In the rows, zero is written as 128.
A: rows in a few groups, each row roughly a mix of its group's directions
A (158 x 16)
[[ 97 113 123 127 101 116 140 129 152 130 101 173 155 120  85  44]
 [104 153 159 102 152 142 121  96 139  66 149 100 184 154  92 114]
 [118  98 143 104 102  55 128 135 120 121  86 180 155 129 103  90]
 [129 100  95  75  88 128 191 103 126 100  93 122 132 114  97  91]
 [121 110 135  78 130 160 101 130 138 108 149 205 129  78 128  93]
 [114 134 184 108 144 128 162 146 143 124 120  73 185 123 115 183]
 [ 82 131 114 163 101  98 148 138 172 164 124  69 108 110  93  96]
 [108  86 107 136 121 147  86  80 148 184 151 120  67 135 141 120]
 [121 116 136  96 123 133 117  79 117 150 117  61 111 165 105 192]
 [171 115  86 165 139  92 144 153 127 134 152  59 135 108 103  91]
 [119 186 176  88  95 114 131  99  99 124 117  89 139 163 144 169]
 [140 143 104 159 107  95 148 129  54 132 120 123 123  71 113 176]
 [128  50 118 123 103  95 151 148  77 136 115 150  76 132 144 119]
 [126 169 126 137 118 163 175 152 125  84 145 182 192 128 138 136]
 [ 62 147 177 130 140 138 101 138 166 107 188 102 110 143 123 145]
 [163 125 138 133 175 171 118 113 163  46 144 124 157 148 137 131]
 [135 141  64 151 141 124 207 103 149 156  93 116 109 115 127 139]
 [102 171 146  72 145  83 104 117 112 104 109 154 126 126 180  86]
 [133 107 130  89  65  67 149 152 169 121  97  99 135 113 117 105]
 [147 143  82 159 111 126 149 202 120 141  85 152 110 117 166  96]
 [155 129  94 203 108 142 115 100 118 129 173 149 149  94 157  95]
 [126 154 166 126 131 105  82  98  86 117 110  85 173 129 109  72]
 [175 171 141 120  97 129 149 104 126  89 104 129 156  55 100 123]
 [118 149 172 136 135  74 114 165 161 117 104 120  89  63 103 121]
 [118 128 167  93 189 188 101 105 132 181 145 128 128 153 128 140]
 [107 142 118 154 183 193 100 105 119 138 135 147 155 134 188 146]
 [ 50 128 141 146 148 107 123 143 177 127  76 146 157 153 136 103]
 [106 132 127 182 128 164 115 135  48 139 137 105 163 166 112 144]
 [162 148  78 108 109 137 133 148 173 139 155 132  97 140  82  66]
 [165 159 133 109 115 185 101 100 166 128 149 112 117 114  81  73]
 [ 60 130  99 107 120  97  94 163 107  91 166  95 132 100 105 144]
 [118  73 112 143 119 194 151 154 102  84 144 117  87 127  92 136]
 [162  75 128 191 116 181  99 148 144 115 129 164 105 142 151 115]
 [160  95 113 109 114 129 105 140  52 166 149 158 113  92 167 140]
 [154  98 156 158 124 154 125  82 119 185 129 146 175 145 144 181]
 [139 132 148 139 113 198 131  86 119 106 115 107 188 170  99 111]
 [123 169 166 110 145  84 151  92 145 156 178  92 131 116  79 142]
 [131 145 118 181 142 146 118  88 136 148 148  83  79 149  72  96]
 [142 116  87 127 122 213 140 130  84 108 141 150  84 123 141 100]
 [ 99 175 126 138 208 103 124 127 167 153 160 142 135 103 136 158]
 [142 104 100 117  81 109 129 117  44 165  94 145 116 118 108 106]
 [137 151 128 104 137 137 147 122  27 106 105  98 129 115  94 120]
 [105 136 105 118 128 120  53 116  84  91 131 126  64 123 123 100]
 [100 116 131 182 122 150 103 165 153  87 150 164 136 129 157  65]
 [108  91 120 143  91 127 139 110 138 153  92 179 115 150 174 192]
 [175 101 109  83  91  88 148 107 121 179 135 129 128 172 145  94]
 [106 169 148 118 186  99 118 121 115 101 168 156 174 133  76 138]
 [108 137 164 131  90 118 116 134 221 150 138 150  90 118 153 126]
 [170 162 151 152 112 106 169 142 112 135  50 142 128 120 149  88]
 [154  96  93  96 122 170 151 146  83  86  91 130 118 133 151  73]
 [122 147 157 103  86  95 127 183 133  69  82 161 123 155 128 137]
 [138 142 160 147 105  79  81  62 137 141 130 176  93 143 138 126]
 [108 131 138  90 186 189  85  94 141 127  84 103 140 138 118 144]
 [ 88 160 161 148 185  97 112  83 123 168 154 119 130 135  81 118]
 [121 125 175 111 143  87 131 116  58 125  86 156 178 107 146 120]
 [ 96 127 145 148 140 115  96  74 138 190 120 110  67 140 127  93]
 [ 67  92 157 146 167  85  89 135 118 141  94 151  98 110 120 159]
 [ 78 100 125 122 108 138 199  92 105 167 134 165  95 136 138 149]
 [124 127 148 203 127 150 108 137 166 108 176 120 168 118 168 101]
 [136 117 174 129 141 148 170 153 172 148 174 161 181 146 158 150]
 [144 151 142 154 148 127 129 181  76 140 122  85 145 109 101  63]
 [149 130  95 173 188 183 144 110  97  92 133 135 166 145 133 148]
 [157 147  50  92 108  96 126 118 124 166 121 135  91 161 123  92]
 [173 152 133 129  96  82 177 102 121 137  96 140 121  71 122 170]
 [146 127  88  71 114 136 144 112  71 126  95 149 109  98 101  78]
 [189  81 110  84 120 181 158 141 143 139  94 135 106 108 143 106]
 [105 153 137 158 129 115  96 177 144 104 149  99  88 120  84  67]
 [104 114  95 165 135 169 163 131 112 203 111 122 162 115  90 120]
 [132 132 151 158 115 155 114 193 170 166 134  77 159 133 150 162]
 [ 95 153 166 196 170 138 109 146 106 124 169 147 156  91 114 127]
 [112 128  66 138 107  93 124 168 125  92 117  95 102 156  83  85]
 [ 99 103 167 192 149  89  99 128 161 125 125 139 151  75 128 157]
 [143 142 206 107 145 129 117 127 157 146 112 122 124  99 203 126]
 [101  94  85 147 116 126  66 105 120 110 110 156  67 100 109 144]
 [106 121 147 111 116 122 127 145 206  77 136 159  97 125 128  73]
 [133 132  85 151 135 124 177 123 144 176 127  92 107 101 148 199]
 [143 132  49 162 109 164 145 122 114  96 155  81 128 142  94 134]
 [122 142 128  65 117  60 139 131  95 155 114  73 141 113 103 138]
 [153 145  80 189  90 148 163  96 119 137 139 130  84 174 134 127]
 [100 111 171  83 122 113 119 166 117 113 158 131 161 137 114 205]
 [138  72 139 125 156 183 103  97 112 187 123 118 126 127 178 142]
 [164 121 125  78 121 148 163 112 156 156 137 115 146 120 209 102]
 [156 124 153 134 122 128 157  84 193 152  76  89 111  89 116 131]
 [143  99  70  88  95 121 182 128 143 127 111 168 147 168 127 161]
 [105  42 162 161 113 114 101 133 159 104 125 122 159 146 138  96]
 [109 120 200 124 148 151 135 136 156 148  83  61 145 152 134 134]
 [121  54 111  99  97 158 103 153 157 149 144 165 124 142 171 151]
 [109 108 165 135 173 189  80  97 142 138 123 111  95  93 101 149]
 [180 114  81 110  78 113 158 125 131 116 136 108 130 130  68  83]
 [147 116 108 133  70 185  86  90  82 107 123 126 133 112  89 113]
 [166 161 145  74 129 127 166 114  83 176  91 115 139 151 162 144]
 [172 129 138 135 128 170 126 123  94 125 120 151 210 136 165 167]
 [ 87 102 150 148 144 133 156 127 174 145  68 141 178 134 147 171]
 [129  86 130 153  84 159 143 175 137 100  92 118 136 140 112 198]
 [ 88  72 119 108  96  93 142 139 152 102 126 125 138 110  71  78]
 [160 141 106 112 122 143  98 105 137 130 151 168  84  67 166 176]
 [ 98 156 163 144 162 124 154 169 108 105 110 138 201 170 123 141]
 [107 137 120  96 134 125 135  94  56 145 129 110 192 117  79 135]
 [168 178 124  73 100 146 111 115  64 153  95 114 144 116 126 116]
 [127 148 102  80 131 104 136 127 153  68 127 163  72  95 137  90]
 [113 104 113  93  93 137 127 191 101 117 123 138 150 142 206 122]
 [120 129 152 128 143  82 128 152 161 143 100 102  83 110 198 170]
 [151 115  76 146  99 135  91 123 137 110 135 174  63 133 113  81]
 [121 102 120 190 139 131  82 131  78 165 123 152  90 123  81 114]
 [ 79 153 154 171 155 137 112 138 140  97 117  98 120 104 155 199]
 [127 143 183 141 134 116 136 112 119 138  89  57 114 100  84 168]
 [166 123 110 113 138 140 125 190  94  76 108 147 175  84 131 108]
 [ 60  94 114 161 136 114 148 144 152 127 166 169  70 112 128 129]
 [149 161 177  74 154 115 120  68 116 119  98 140 115 132 178 139]
 [110 124  85 129 117 154 140 119  95 146 142 124 132 161 224 115]
 [146 160  84 135 126 173 118 132 182 107 151  91 117 124  67 103]
 [153 152  95 166 156 133 114 123 106 168 113 200  88 109 157 111]
 [159 136  99 104  86  56 143 110 165 169 135 109 119 148  94 143]
 [154 145 113 187 107 132 126 168  73  97  92 160 108 153 100 106]
 [108 106 110 123 147 115 132 202 179 103 111  87  96 158 146 104]
 [153 164 118 185 120  70 118 115 133 160 164  99 111  76 116 135]
 [ 63 116 163 141 104 146 141 128 183 148 141 170 103 143 116  82]
 [139 144  71 153 149 140 115 105  66 147 156 129 112 117 162  71]
 [170 113  66 144 101 170 156 129 167 110 110 103 117 105 156  88]
 [106 164  93 119 138 163 168 166  72 145 110 175 156 112 145 105]
 [141  99 131 106 100 106  99  88 105 177 134 175  86 125  92  85]
 [ 98  91 172 163 146  84 115 108 103 144 121 106 162 131 170 179]
 [147 113  96 126 162 111 156 119  64 146 118 157 200 134 152 119]
 [135 122 122 134 142 162 152 134 188 185 133  65 118 110 123 172]
 [171 134 155 147 195 107 113 142 156 118 131 162 110 160 187 138]
 [138 104  95  97 176 107 146 166  87 174 124 129 112 163 162  89]
 [164 104 128 104 164 182 138 125 118 108 130  89 184  87 146 165]
 [123  92 158 130 157 125 141  76 172 162 159  93 128 137 117 190]
 [166 105 112 109 143 161  68 101 129 113 155 108  75  95  94 102]
 [133  93  83 116 129 176 129 103 139 152 139 185 148 176 175 123]
 [101 122 114 102 142 124  63  88 100 133 133 160  79 142 177 101]
 [108 133 198 122 137 113 132 113 136 123  97 120 137  96 162 205]
 [ 97 138 114 115 108 110 146 129 151 111 116 189  68 116 129  62]
 [143 169 152 107  98  58 170 143 108 121 115 137 179 137 163 130]
 [114  91 148 107  93 145 100 156  87 116 137 117 107 154 135 209]
 [189 106 115 136 107 161 151 108  87 131 105 108 120  88 152 187]
 [122 132 100 114  40 100 137 149 122 131  99  74 110 109 103 116]
 [136  77  98 133 122 153  79 167 155 130 155 161 107 129  96  72]
 [123 150 123 163 134  60 134  79 159 117 131 149  65 144 148 141]
 [122 164 101 178 148  57 117 149 119 151 153  70 125 126 124 128]
 [153 100 104 130  86 102 139  62 109 165 111  96 142 107  95 168]
 [105 102 102 154 119  89 170 161  80 143  98 168  98 149 135  86]
 [122  81  86 179 120 159 133 171  86 103 121 106 100 144 100  95]
 [169 119 134 112 147  97 115  42  77 116 114 144 122 154 109 120]
 [138 169 162 100 119 131  95 188 132 149 104 135 186 129 137  82]
 [140 175 113 100 135 112 141 151 161  58 122 143 154 126 129  66]
 [136 205 123 140  97  99 122 140 166  80  99 106 123  90 150 122]
 [126 156 116 124 146 189 168 160 155 139 113 127 208 113 131 121]
 [127 135 104 125  74 109 194 185 170 109 129 125 166 130 138 134]
 [123  89  53 157 100 148 141 125 104 131 119 135 131  87 169 171]
 [ 60 175 120 103 131  68 158 122 121 149 142 109 153 106 104 149]
 [118 128 111 124 120 161 133  99  63 182 147 129 155  99 124 191]
 [ 98  76 100 170 167 103 116 134 132 153 118 139 114 130 191 171]
 [156 137 154 147 165 205 115 108 153 141 150 120  89 154 161 158]
 [125 157 137 127 129  75 185 113 158 141 110 113 169  67 109 154]
 [130 107  78 151 141 122 142 158 150 123 162 125 188 171  85  90]
 [ 96  95 151 111 126  74 138 161 170 112  75 163 135 132 164 156]
 [115  94 133 123  95 147 188 132 186 120 126 184 139 117 171 142]]
one row of each group, then the others: which group is each in?
[120 141 138  98 150  94  68 116 118 120 170 131  89  99  71  96] => <62>
[127  79 118 183 166 152 118 144 164 138 142 145  90  67 141 140] => <71>
[103 119 104 134  77  98 127 106 115 170 113  73 106 112  65 116] => <25>

[138 102  88 135 129  96 185 137 106 114  90 110 202 131 106 124] => <25>
[123 101 120 139 137 156  98 121 121 104  95  60  57  99 140 137] => <71>
[111 119 142 168 147 103  78 114  84 169 155 151  95  99  96  87] => <71>
[133  92 141 177 105 115 153 169 154 114 185 146 174 140 118  88] => <71>
[185 153 114 140 110 133 127  76 136 170 180 131 176 121 108 100] => <71>
[150 130 106  60 107 190 154 127 100 100  96 141 108 155 146 103] => <71>
[177 115  88  84 134 160 175 127 111 123 125  67 152 158 109 124] => <71>
[123 171 135 152 150 210 127 119 137 113 124 110 183 157 107 101] => <25>
[139 130 185 129 123 139 112 106  86 134 152 152 142  91  60  84] => <71>
[140 109 138  76  81 119 102 170 115  86  96 170 105 133 170 141] => <62>
[133 148 137 113 134 177  95 132 177 117 148 125 157 159 108  51] => <71>
